One turn moves every row onto another: examples first, then more rows asked:
gepi: [  2   0  -4  -6  -5  -6  -3  -9   6  -2   7   4 -13   2   0   5  12   1
   2 -17   6 -12   8 -27]
paril: [ -4   3   4   3  -5 -11 -17   6   2  -3   2   8  16  -1   9  10  -5   4
  -7 -19   3   7  -2   9]
kan: [  3  -2 -13 -12  -4  -7  -2  -6  12   9   6   2 -10   0   3   4   9   0
  -2  -9   9 -12  11 -22]
fodo: [ -2   2   1   8   0   1   3  10   2   5  -3  15 -20  -2  13  -7  -6   0
  -3  -3   2   5   2   9]
Gis: [  6   7  14  11   5 -16   9   0  -5   4  -4 -12  -1  -6   4  -1   4  -6
  -6   2  -3   3  18 -13]
zat: [  2   7  -8   6   4  -2   2   1  -3  -1   6  -9  -7  -3   6  -8   3  15
   9  11  12 -15  -1   2]
vedum: [  6  19   9   9   6  -5  -4   2 -11   0  -7  -4   9   3   6   4   3 -11
  -7   2  -6  -4  15 -11]
Tol: [ -2   6  -9   1   8   4  14   7  10   5  -5   9  -6  -8  13 -15  10  -8
   0  -7   1   4   1   4]
Dod: [-13   7  -3   8  -3  13   1   5  12   1  -2   2  -2  -8   4 -11  11 -11
   2 -11  -4  11  -4 -10]
gole: [  1  -6   5  13   7 -16  -2  -3  -6 -16   7  -2   8 -17   4  -9   9   4
   4 -14   2   6  -2 -10]
tokag: [ -5   5   2  15  -7   7  -6   4   3  -5   3   7 -17  -2   6  -3  -3  -4
   7  -6  -9  14  -5  -5]
nirip: [  7   0 -13 -10   0  -4  -9  -3   1   3   5  10 -14   4   6   5   5   0
  -2  -5   8 -17  11 -19]
Zusi: [ -4  -9  -1   7   2  -8  -5 -10  -8 -14   6  10   2 -17   6 -11   9   3
   7 -16   1   5 -10  -6]
Tabi: [-10 -12  -9  -4  -9  -7  -8  -3   9  10   5   4   7 -20   8  -4   1   1
  -3  -8   6  13  -5   2]
pumak: [  4   4  -6  -8  -7  -5 -10  -6   5   1   4   9 -12  10   4  11   3   1
  -2 -17   4 -13   8 -18]
bilod: [  0  -5  11  -5  -5   0  -1  -9  -7  -8  -3   4  11  10  -8  -2  -3 -14
   3  -4  -9 -15   7  -6]
zis: [  8   0 -11   8  13  -7 -14   6 -12 -10   4   9  10 -13  11  -6   4  -2
  -2   6   2  -5   1  -1]
gupo: [  1  -8 -14   2   7  -3 -12  -2 -10  -6   5  15   4 -18  12 -11   5  -1
   3   2   2   0  -6   0]
Muba: [ -8  -3  -4  -2  -9  -4 -17  -1   0   1   3  16   7  -7  11   3  -3   3
  -3 -16   3   7  -9   9]
lat: [ -6  -9  -8   0  -4 -13  -8   5  12  10   4  -6  14 -17   6  -1   1   0
  -7  -3   6  13   4  -1]
zilu: [  2 -10  10  -9  -7 -10  10 -13   5   0  -2  -3  10   6  -6  -2  -3 -12
   3  -8  -5  -8   8  -3]
tufev: [  4  11   6   6  -1  -8  -3   3   0  12  -6 -12   5  -2   4   6  -2 -10
  -9   9  -4   4  18 -10]
poso: [  3  15  17   5   0 -13   5   0  -3   4  -9  -8   8   4   5   7   3  -7
  -8 -11  -4   3  14  -5]
Tida: [ -5  13  -1   3 -11   2 -11   2   4   5   5  -8   0   8   5   7  -6  13
   6   0   8  -8  -5   6]
gode: [  4 -17   7  -6  -3  -8   7  -9  -1   1  -1  -3   2  -1  -6  -7  -8 -10
   2   8  -4 -12  12  -6]
Kof: [  5  -8   2  -8  -8  -2  -6  -8  -1   1   0   1   7   8  -5   2 -12 -15
   3   8 -10 -10   9  -2]
zafu: [ -5  14   2  10  -2   2   0  -4  -3 -10   6 -12   1   2   1  -5   9  11
  13  -7   6 -12  -8  -7]
Pati: [ -8   8  -2  -2  -7  -4   7  -2  14  10   4 -17   4  -2   3  -3   5  13
   4  -5  14  -7  -3   2]

gode -> zilu
nirip -> kan
Where do these go?
tokag -> fodo
gupo -> Tabi
zat -> Pati
lat -> gole
vedum -> tufev

